[ 1.5  0.0 -0.4  1.5  0.4  1.5  0.0] -> pazep
[-2.5  1.9 -2.3 11.6  5.1 -4.8 -4.8] -> lazi
[ 1.5 -1.7 -1.7  1.5  1.5  4.3 -1.7] -> loso
[-32.6 -57.6 -32.6 -57.6 -57.6  90.9 -57.6] -> Nur
[ -5.7   3.6  -5.2  24.4  10.6  -1.8 -10.3] -> Dek
[-4.2 -1.6 -1.3  1.2 -2.6  4.2  1.6] -> koni
[-26.4 -10.0  -8.2   8.0 -17.5  27.9  10.9] -> Sufaf
[-13.3   9.0 -12.1  56.6  25.1  -3.6 -23.3] -> Vageb
[ -8.2   5.4  -7.2  34.8  15.4  -2.5 -14.6] -> Zov
[-2.3  1.8 -1.7  8.8  4.2 -0.5 -3.6] -> gib
again lazi: 
[-4.8]
which: [-26.4 -10.0  -8.2   8.0 -17.5  27.9  10.9]
Sufaf
which: [-2.5  1.9 -2.3 11.6  5.1 -4.8 -4.8]
lazi
which: [ -5.7   3.6  -5.2  24.4  10.6  -1.8 -10.3]
Dek
which: [ -8.2   5.4  -7.2  34.8  15.4  -2.5 -14.6]
Zov

[-66.2 -32.3 -32.3 -14.7 -66.2 -66.2]  pugeb
[-35.5  25.7  -6.4  -6.4   0.9 -23.9]  Ziva
[36.9 20.5 42.3 64.7 37.2 25.8]  zilaf
[  1.7 -56.0  26.8   8.9 -11.3 -56.0]  bilub
[ 48.4   9.5 -22.0 -21.6   9.9  25.2]  Vep
[ -2.3 -78.1   8.1 -26.2 -26.2   6.0]  nifi
[36.9 20.5 42.3 64.7 37.2 49.0]  vel
[-36.5  19.7  -0.4  -5.3 -15.1 -29.1]  mot
[-34.3   8.8  -4.3 -12.9  23.4  -5.7]  tur
[-27.3  31.0 -26.9  54.9  39.6 -34.4]  befi
again nifi: 
[-26.2]
which: [-36.5  19.7  -0.4  -5.3 -15.1 -29.1]
mot
again Ziva: 
[-6.4]
which: [-35.5  25.7  -6.4  -6.4   0.9 -23.9]
Ziva
again bilub: 
[-56.0]

[ -3.2  -0.9 -28.0  21.4   5.2 -65.0  21.8  19.7 -11.6  -7.9  -8.8  49.0
  40.5   5.5   4.2  25.7  83.5  -5.8 -31.2  -8.6 -22.5  11.0] -> Nates
[ 16.8  -5.5  29.8 -30.6 -13.1  76.0 -18.4 -29.5  49.0  15.4   6.4 -80.0
 -38.2 -44.0  -5.7 -25.3 -55.0  -5.8  10.2  27.6  41.0 -34.7] -> les
[ 21.3  -5.5 -21.6  49.1  -6.0 -54.1  10.2  16.8 -26.4   1.6  -2.9  41.6
  18.1  44.6  -5.7  16.5  36.6  -5.8   8.0 -26.7 -27.7  22.4] -> gasag
[-34.2   5.7  21.9 -54.4  -3.9  41.0 -15.5 -15.4  27.6   7.7   6.4 -29.6
 -10.8 -67.4  -4.8 -21.6  -6.4   3.8 -19.4  30.8  21.5 -29.8] -> muge
[-49.2   3.1 -21.3 -10.0  14.3 -57.9  12.6  20.7 -21.8 -14.8   2.5  68.7
  39.4 -11.2   3.4  22.1  68.8  18.6 -38.9  -4.9 -19.4  11.0] -> daf
[ 64.4 -15.9  21.9  38.8 -15.5  41.0 -18.4 -15.4  -5.5  15.4   6.4 -32.7
 -42.3  68.2  -9.2 -23.6 -84.9 -14.6  64.2 -15.4   9.4  14.7] -> biv
[ 21.3  -5.5 -21.6  49.1  -6.0 -54.1  10.2  -5.8 -26.4   1.6  -2.9  41.6
  -5.8  44.6  -5.7 -23.6 -69.8  -5.8  40.0  -4.9   9.4  11.0] -> lodud
[ 28.3  -5.5  21.9   5.2 -13.1  47.3 -18.4 -16.5  21.9  15.4   6.4 -53.5
  28.3   5.5  -5.7 -23.6 -55.0  -9.1  24.6  -2.5  17.3  -3.8] -> Rur
[ 21.3  -6.4  21.9   5.2 -13.1  41.0 -18.4 -15.4  -5.5  15.4   6.4 -29.6
 -38.2  27.5  -5.7 -23.6 -77.4  -5.8  43.7  -4.9   9.4  11.0] -> lod
again lodud: 
[-5.8]
which: [ 21.3  -5.5 -21.6  49.1  -6.0 -54.1  10.2  16.8 -26.4   1.6  -2.9  41.6
  18.1  44.6  -5.7  16.5  36.6  -5.8   8.0 -26.7 -27.7  22.4]
gasag

[ 52.1  -6.2 -72.9 -62.8  45.4]  nokam
[-30.6 -30.6  18.4 -30.6   0.8]  suze
[ 26.9 -35.3  75.4 -35.3 -25.6]  girak
[ 14.4 -42.4  11.4 -30.2  26.6]  rafon
[ 52.1  -6.2  35.6  21.4 -15.8]  rilid
[14.0 14.0 75.4 56.7 14.0]  difid
[-22.8  89.5  89.5  89.5  89.5]  teb
again difid: 
[14.0]
again teb: 
[89.5]
which: [ 14.4 -42.4  11.4 -30.2  26.6]
rafon
which: [14.0 14.0 75.4 56.7 14.0]
difid
again suze: 
[-30.6]
again girak: 
[-35.3]

[ 19.3  80.5  13.0  53.4  13.0 -71.8  13.0   6.3  49.7  13.0  58.9  28.1
  66.5] : mol
[ 15.6  74.9  15.9  48.8 -45.8 -72.6  15.9  13.4  54.6 -24.1  61.3  28.7
  65.0] : Nav
[-17.9 -72.2 -27.8 -57.7 -17.9  39.4 -27.8 -31.9  18.4  85.5  31.2  20.0
 -27.8] : zorun
[ 23.6  65.4  21.0  48.6 -58.4 -75.5  21.0  15.1  45.0 -32.8  53.8  29.7
  72.5] : bet
[ 47.0  24.3  -1.5  -8.6  59.2 -28.1  -1.5  43.2 -99.6   4.7 -82.1  25.2
 -15.3] : Duvip
again mol: 
[13.0]
again Duvip: 
[-1.5]
again Nav: 
[15.9]

